A single turn carries every row of the set below to another of its rows. Some are shown first; where does it send the rows asked next?
Bez: [-6, -4, -10, -2, 1, 17, -13, 27, -2, 5, -3, 11, -5, 13, 0, 13, 9, 10, -11, -24, 9, 12, 16, 13, -14, -13]
gorig: [-10, -6, -6, 2, 2, 17, -8, 28, -1, 5, -3, 9, -6, 18, 8, 7, 11, 15, -11, -23, 9, 10, 11, 8, -10, -9]
nepi: [1, -6, -10, -2, -1, 17, -6, 26, -6, 3, 5, 12, -1, 12, 3, 13, -2, 16, -13, -23, 10, 9, 15, 11, -14, -14]
kesa: [-5, -7, -6, 0, 2, 15, -10, 25, -4, 7, 1, 10, -1, 13, -1, 12, 5, 15, -15, -23, 7, 12, 12, 12, -11, -12]
buveg: [17, -3, -24, 4, 9, -12, 0, -10, 10, 8, -10, -4, -20, -20, -3, -35, 24, -16, 30, -1, -6, -3, 23, -4, 5, -16]
sek: [30, -5, -27, 0, 4, -11, 11, -11, 5, 5, 1, -2, -15, -24, 4, -35, 7, -6, 30, 0, -2, -11, 24, -6, 3, -19]
pepok: [0, -2, -7, -3, -3, 19, -7, 27, -4, 8, 2, 12, -3, 16, 3, 8, 1, 10, -12, -26, 14, 9, 20, 10, -19, -15]
saz: [-1, -2, -13, -4, -1, 18, -9, 27, -3, 3, 0, 14, -5, 12, 4, 12, 3, 12, -8, -26, 11, 8, 20, 11, -17, -15]
duzim: [1, -9, -1, -2, -9, 3, -1, -17, -2, 6, 5, -6, -3, -1, -20, -28, 41, -31, 12, 12, 4, 5, 17, -4, -23, 7]
fasen: [12, 0, -7, 3, -2, -10, -17, -7, 1, 15, -14, -11, 7, -17, -18, -42, 27, -12, 18, 7, -10, -12, 23, 1, -7, -12]
torit: [21, -18, 1, 10, -9, -21, -3, 0, -13, -3, 23, 5, -14, -19, 9, -38, 3, -5, 28, 9, -7, -18, 6, -3, -13, 5]
loni: [12, -12, -14, 10, 13, -17, 3, -15, 6, 13, -3, -8, -13, -21, -8, -37, 20, -8, 18, 3, -13, 1, 9, -3, 14, -11]
pureg: [30, -4, -10, -1, -8, -8, 0, -9, -8, 10, 1, -6, 15, -22, -8, -41, 2, 0, 19, 8, -3, -23, 25, -2, -10, -17]
ripi: [-4, -5, -6, 0, 1, 19, -4, 28, 0, 6, 1, 12, -10, 18, 10, 5, 6, 12, -9, -26, 15, 11, 19, 7, -13, -14]
Lezim: [19, -19, 0, 10, -5, -26, -12, -5, -16, 0, 23, 5, -9, -25, -13, -28, 2, -13, 20, 9, -14, -9, 5, 7, -14, 4]
munil: [29, -12, -10, 2, -10, -22, -9, -2, -15, -5, 22, 9, -14, -25, -5, -27, -3, -15, 31, 5, -7, -16, 16, 5, -22, -1]
luk: [-7, -6, -5, 2, 2, 17, -4, 27, 0, 9, 1, 11, -10, 19, 7, 5, 8, 11, -12, -26, 13, 13, 15, 8, -11, -11]
saviv: [-5, -3, -5, -1, -1, 18, -10, 28, -3, 9, -1, 11, -4, 17, 0, 7, 5, 7, -13, -26, 12, 12, 20, 11, -17, -15]
Lud: [9, -19, 6, 15, -3, -24, -12, -1, -9, 0, 15, 0, -16, -16, 1, -39, 18, -11, 25, 10, -13, -11, 0, 0, -9, 10]
lam: [9, -10, -2, 10, -5, -21, -19, 3, -4, -2, 7, 3, -24, -16, 5, -37, 26, -21, 35, 6, -9, -11, 12, -3, -16, 7]
vug: [-5, -4, -2, 0, 0, 17, -8, 25, -3, 11, 2, 11, -1, 17, -1, 7, 4, 11, -15, -25, 10, 12, 17, 12, -16, -13]
Zodog: [25, -14, -6, -8, -19, 7, 20, -18, -13, -1, 23, 0, 7, -5, -8, -27, 9, -15, 14, 15, 13, -10, 19, -7, -28, 0]
depu: [-2, -6, -5, 1, 0, 19, 0, 27, -1, 7, 5, 12, -7, 19, 11, 6, 1, 13, -11, -25, 14, 10, 17, 8, -13, -13]
Kep: [17, -3, -13, -11, -17, 7, 6, -14, -3, -1, 8, 0, -5, -3, -8, -26, 28, -30, 24, 9, 15, -5, 31, -7, -34, -1]
fefa: [25, -11, -20, -10, -11, 6, 24, -21, -2, -4, 20, 3, -14, -7, -1, -20, 14, -25, 24, 7, 15, -2, 24, -9, -23, -3]
Pazu: [9, -20, 6, 1, -10, 1, 12, -22, -13, 6, 20, -7, 9, -2, -19, -29, 22, -15, 3, 20, 3, 0, 5, -4, -17, 8]
vukid: [18, -8, -2, 6, -1, -12, -7, -10, -7, 15, -3, -12, 15, -19, -18, -43, 12, 0, 10, 11, -12, -15, 14, 1, -2, -11]
tisuv: [-5, -9, -5, 2, 0, 17, -3, 27, -4, 5, 2, 9, -3, 16, 10, 7, 4, 20, -12, -22, 10, 7, 10, 8, -9, -11]
veb: [25, -14, -17, 6, 7, -15, 14, -15, 0, 9, 6, -5, -7, -23, -2, -36, 2, 2, 18, 4, -8, -7, 11, -4, 11, -15]
rupum: [25, 5, -15, -3, -8, -7, -11, -5, 0, 9, -11, -6, 5, -20, -8, -40, 17, -12, 27, 4, -2, -20, 33, -2, -16, -17]
Sodo: [20, -6, -11, 2, -8, -21, -21, 0, -8, -3, 10, 8, -22, -24, -8, -27, 13, -26, 34, 2, -8, -10, 21, 4, -24, -1]
Deg: [-1, -5, -9, -2, -2, 19, -4, 29, -3, 3, 1, 12, -5, 16, 13, 8, 3, 18, -8, -24, 13, 5, 16, 7, -14, -13]
vuzi: [21, -9, -7, 5, -12, -18, -9, 3, -6, -6, 14, 7, -21, -18, 12, -36, 11, -15, 39, 5, -2, -19, 17, -5, -21, 2]
nives: [20, -23, -9, -1, -6, 0, 29, -25, -9, 1, 28, 0, -4, -7, -8, -22, 9, -13, 9, 15, 6, 2, 7, -6, -12, 3]
kofoz: [3, -21, -4, 4, 1, -2, 14, -24, -2, 5, 15, -5, -12, -4, -18, -23, 32, -24, 8, 13, -1, 14, 5, -4, -7, 8]
Seviz: [-5, -4, -10, -1, -1, 19, -9, 30, -1, 3, -3, 11, -8, 16, 12, 7, 11, 15, -7, -25, 13, 7, 17, 7, -14, -12]
toko: [-5, -8, -4, 2, 2, 16, -1, 27, -2, 8, 4, 12, -8, 19, 9, 5, 3, 15, -13, -24, 12, 12, 13, 8, -11, -12]
lep: [-2, -5, -4, -1, -1, 18, -6, 25, -5, 9, 5, 12, -1, 16, 2, 7, -1, 14, -15, -25, 12, 10, 17, 11, -16, -14]
Paba: [8, -8, -16, -5, -4, 3, 11, -19, 5, 0, 7, -1, -21, -3, -10, -21, 37, -37, 23, 6, 9, 9, 22, -7, -20, 2]
zuro: [10, -13, -2, 10, -2, -26, -23, -3, -9, 2, 11, 4, -17, -21, -16, -28, 17, -24, 25, 6, -16, -4, 10, 6, -15, 5]

duzim goes to Paba
Bez goes to Seviz
Now these:
ripi goes to pepok
Lezim goes to Lud
sek goes to pureg

